One turn moves every row onto another: examples first, then more rows asked:
ton: [ 14   1  -6  36 -14  -7   9  36  -1  12 -18  -8 -24  25 -18   8  13  11
 -11   1  19   3 -10   9 -11 -11 -17   4  -1  -4 -15  15  20 -10   5   8
   5   3]
gamil: [-36   4  -4  27  -3  -1 -11 -17  -5   8 -44  -8  14   3  31  -6   7   3
   1   2  -6   6  13  11  15   6  36  14 -23 -10  -5 -17  -9  -3  18 -13
  24  11]
nabi: [ -1  -1   8  21  -6  -3   7  38   0   1 -48   6  -5  20 -15  -5  29  39
 -22  -4  13   7 -19  -8 -23 -19  -4  11 -10  -8   6  14   7   9 -18  -1
   3  12]
koz: [ -5 -15   6  17  19  22  10   1 -11  12   5  14 -13 -20  -9  -5   1  10
   9  -9  -3  19   6   4  16   5  20 -10  -7   6  -5 -27 -16  30  18 -38
  -8  -1]
kof: [-41  14  18  24 -21 -23   3  -8 -12   4 -46  -4  11  16  14 -22   1  -2
  -6   9   0  -2  -5 -18   6   0  27  32 -26 -11   3  -1  -5   4   4 -15
  20  -1]
Mip: [-17  -6 -15   2  12 -13  35  15 -15   8  -2 -11   1  -8 -23 -19  -2 -12
  -2  -1   5  27 -32 -10   9  -7  14  -6  -1 -16  -7  -6  21 -11   0 -18
  18 -36]
Difuz: [-14 -29  -9   1  15  15   7   3 -12  13   2   7  -6 -29  -2 -11   9  10
  12  -1  13  -4  -3  30  10  -2  17   1 -19  -2  -4 -37 -11  17  12 -21
   5  -5]
Furu: [ -5   7  -4  14  23  -8  30 -12 -14  -3 -21  -5  -2   5 -18   0  -9 -19
  -1   7 -25  31 -22 -10   1   9   2  -9 -21 -15 -12 -17  -4  -3  23 -20
  34 -12]
daku: [  4 -24  25  39 -17  16   7  26  10  -2 -26   1   9  40 -17  -1   5  23
 -23 -13  14  20 -23   9   4 -27   3  -4  -5  -1  -6  10   4  -9   3 -17
 -13   8]
muz: [  5  -7  23  18  -5  -4   3  42 -14 -17 -48   1  -9  25 -14  -3  20  22
 -17  -8  15  13 -15  -4 -16 -18 -10   8  -5  -1   4  13  -3   8 -23 -11
   3  10]
kud: [  1 -24   3  10   2  10  -5  -8 -12  27  11   7  -9 -18  -1 -14  34  -3
  -4 -22  16 -10   9  -2  24 -11  -1 -16 -15  13  -3 -14  -1  14  22 -18
   8  14]
zep: [-22  19  16  25  18   3   0 -21  -4   1 -32   9  16  -1  27 -16  -3   8
  -4   9 -21  -2   1   3   5   0  24  13 -15  -6  -2 -12 -12  16   5  -4
  12  26]
maz: [ 11  -1   4  43 -15  -2   8  38 -11  -6 -12  -7 -13  28 -10   6   2   2
  -4  -6  16   4  -8  11  -3 -10 -14  -3   8  -3  -5  24  20  -9  -6   2
  -3   3]
Duliv: [ -8  -4 -16 -12   8 -10  26   3 -11  13 -12 -20   2 -13 -21  -4  22 -16
 -23   0  -4  29 -23 -35  19   3  -6  -3 -16 -12  -5 -12  -2  -2   7 -13
  23 -19]
gemur: [-28  11  -1  13 -20   7   6 -31  -3   9 -44  -8  25   2  10 -21  10   6
 -19   9  -5   2 -14 -14  21   0  17  34 -17 -18   1   1  -4  -3  12 -11
   8  24]
bibop: [-24 -33  11  24  -2  16   3   5  -5  19   5 -15 -11 -20   3 -16   3  27
   4 -14  12  -4   2   9  20 -33  15  15 -12  13 -12 -27 -18   8   9 -22
  -2   0]
Tar: [  8  -5  -4  36  -7   1  10  36  -9   8 -11 -14 -15  20 -16   7   2  13
  -1 -11  24  -2  -2  13 -14 -16 -13  -9   4  -4 -21  26  21  -5  10   2
   4   2]
lomol: [-18  -8  -4  29 -10  -5  -2 -34  -3   2 -36   9  21  12  21 -30  25   5
 -10 -20  -8   1  -4 -19   3   1  11  17 -27 -20   2  -4  12   3  18 -16
  12  33]
vovo: [ -7 -22  22  38 -20  10   3  22  16  12 -31   1   9  38 -15  -1   4  33
 -21 -15  18  17 -14   3  -8 -23  12  -4 -11   2 -13  20   5   3  18 -19
  -8  10]
kem: [ -3 -15  16  42 -26  18   6  32  16  19 -28   8   1  33 -26   0  18  28
 -25 -13  19  14 -15   5  -2 -22   6  -6  -3   1  -7   8  11  -7  14 -21
  -8  10]
nenas: [-20 -41  17  19  18   9   5   3 -15  25   9  -1 -14 -25   2 -11  13  11
  -4  -5   4   5   8   7  23   7  15  10 -10  10 -12 -38  -7   6  17 -10
 -11   2]
fogag: [ -1  -1  17   5   1 -12   6  39  -8  -3 -49   5  -2  20 -18  -9  18  25
 -16  -5  19   9 -21  -5 -30 -15  -4   3  -7  -5  -3  23   6  15 -13  -4
   9   6]
Fise: [-27 -13 -12   4  10 -24  22   1   0   3 -19   3  16  -8 -10   2   1 -13
  -6   3 -13  33 -30  -7   3  16  17 -13 -24 -10   8 -20   9   4  14 -19
  34 -24]
lidil: [-22 -18  -4   8  26 -10  35  -7 -30   7 -18 -10  -2 -13 -23  -3  12  -5
  -8   6 -11  33 -24 -14  15  21  11  -3 -15 -17   3 -11  14 -15  11  -6
  21 -21]
lovuk: [  9 -16 -18 -13   8 -22  13 -22 -10   5 -21  -2  -7 -12 -19  -9  22  -9
  -9  -3  -1  36 -34 -19  12   5  -3  -2 -18  -4  -1   6  19  -1  13 -16
  27   2]
Bati: [-15 -22  -6  17 -14  16   5   6  -4  22  16   0  -3 -29   0 -20  16   4
  -3 -16   7 -12   7  -7  18  -2  -4  14  -3   1  -8 -32  -6  19  17 -24
 -14  12]
bekob: [-45  -3  26  29  -1  -6   2 -19 -20   7 -47   4  17  -1  11 -22   9   1
 -11   8 -14  -2  -4  -3  11  18  23  27 -14 -10   1 -17   3  -9  16  -8
  16  23]

ton turns into kem
zep turns into Furu
gamil turns into Fise
Where do these go?
daku turns into muz
bekob turns into lidil
lomol turns into lovuk
kof turns into Mip
gemur turns into Duliv
Tar turns into vovo

